0: array([418, 519, 477, 612, 546, 548, 357, 231, 580, 534, 442, 530])
1: array([597, 533, 410, 442, 558, 531, 591, 812, 586, 586, 566, 428])
2: array([477, 653, 732, 486, 722, 421, 486, 472, 433, 582, 577, 272])
3: array([435, 497, 498, 606, 535, 551, 361, 278, 564, 560, 448, 551])
4: array([547, 528, 484, 375, 516, 508, 523, 453, 649, 404, 581, 371])
5: array([444, 525, 477, 620, 514, 561, 356, 349, 541, 577, 447, 559])
6: array([422, 504, 465, 616, 518, 526, 360, 253, 547, 531, 439, 534])
7: array([531, 596, 340, 280, 577, 453, 593, 604, 639, 474, 507, 524])
8: array([524, 461, 410, 392, 414, 438, 642, 762, 300, 504, 563, 477])
9: array([514, 522, 515, 606, 679, 434, 443, 447, 492, 594, 492, 514])
10: array([531, 502, 478, 620, 633, 488, 492, 546, 476, 554, 501, 531])
11: array([453, 523, 481, 605, 558, 567, 385, 326, 523, 567, 466, 544])
12: array([506, 542, 573, 309, 508, 446, 435, 294, 670, 490, 490, 474])
13: array([478, 439, 475, 457, 543, 566, 575, 507, 274, 558, 502, 663])
14: array([524, 436, 363, 414, 454, 522, 591, 570, 471, 436, 356, 555])
15: array([591, 504, 414, 445, 560, 567, 609, 840, 676, 575, 539, 514])
16: array([595, 494, 416, 520, 541, 555, 572, 857, 651, 585, 527, 548])
17: array([429, 520, 506, 629, 561, 518, 390, 267, 523, 575, 428, 506])
18: array([517, 373, 372, 526, 453, 321, 589, 613, 343, 508, 476, 562])
19: array([488, 542, 590, 335, 526, 474, 450, 282, 610, 467, 487, 493])
20: array([579, 442, 530, 552, 241, 667, 549, 650, 341, 437, 577, 356])
21: array([493, 602, 642, 578, 563, 456, 452, 532, 431, 551, 490, 437])
22: array([408, 523, 461, 625, 533, 542, 346, 219, 544, 573, 437, 579])
23: array([449, 458, 468, 493, 549, 510, 547, 427, 298, 535, 491, 652])
24: array([596, 515, 411, 459, 568, 548, 606, 843, 640, 587, 531, 469])
25: array([482, 672, 744, 452, 749, 439, 482, 434, 433, 558, 583, 227])
26: array([467, 582, 566, 518, 579, 444, 458, 479, 441, 547, 466, 474])
27: array([472, 613, 582, 519, 525, 445, 452, 475, 417, 541, 524, 431])
28: array([599, 442, 473, 412, 524, 470, 578, 772, 486, 451, 451, 555])

array([360, 610, 432, 498, 377, 459, 455, 390, 426, 376, 556, 370]) 27 26 4
array([468, 598, 461, 380, 309, 501, 398, 491, 576, 432, 508, 444]) 4 12 19
array([470, 627, 439, 436, 424, 593, 555, 450, 462, 344, 514, 275]) 4 27 26
array([562, 473, 541, 525, 265, 637, 508, 582, 344, 448, 568, 348]) 20 8 27
array([523, 389, 304, 416, 418, 445, 630, 598, 511, 412, 474, 571]) 14 18 28
array([357, 506, 491, 396, 193, 590, 420, 390, 543, 336, 502, 559]) 19 12 4
array([521, 407, 359, 422, 388, 344, 587, 559, 330, 479, 483, 489]) 18 8 14
array([524, 521, 515, 424, 531, 541, 514, 422, 701, 425, 571, 432]) 4 12 19
array([606, 428, 576, 587, 291, 648, 551, 676, 321, 470, 553, 379]) 20 8 28
array([537, 407, 392, 510, 470, 339, 591, 566, 315, 500, 498, 476]) 18 8 14
array([586, 425, 576, 571, 244, 604, 556, 680, 382, 426, 555, 368]) 20 8 28
array([502, 541, 399, 467, 467, 405, 482, 704, 301, 562, 562, 436]) 8 18 27
array([511, 387, 350, 473, 430, 360, 560, 575, 376, 492, 474, 561]) 18 14 8
array([607, 399, 593, 609, 347, 644, 550, 676, 325, 516, 537, 432]) 20 8 28
array([518, 378, 361, 497, 434, 325, 567, 598, 359, 495, 479, 554]) 18 14 8
array([494, 370, 301, 474, 482, 431, 615, 545, 563, 427, 458, 607]) 14 18 28
array([524, 531, 526, 436, 541, 550, 504, 432, 724, 412, 559, 395]) 4 12 19
array([536, 391, 360, 344, 391, 483, 628, 581, 633, 417, 422, 755]) 14 28 7
array([460, 635, 420, 425, 407, 544, 556, 398, 514, 311, 554, 245]) 4 27 19
array([534, 418, 344, 447, 429, 333, 593, 633, 388, 469, 494, 552]) 18 8 14
array([554, 529, 627, 537, 758, 558, 513, 423, 710, 501, 508, 498]) 9 10 26
array([447, 467, 485, 463, 541, 511, 535, 404, 341, 547, 485, 633]) 23 13 26
array([592, 441, 568, 552, 314, 600, 554, 670, 298, 475, 560, 355]) 20 8 27
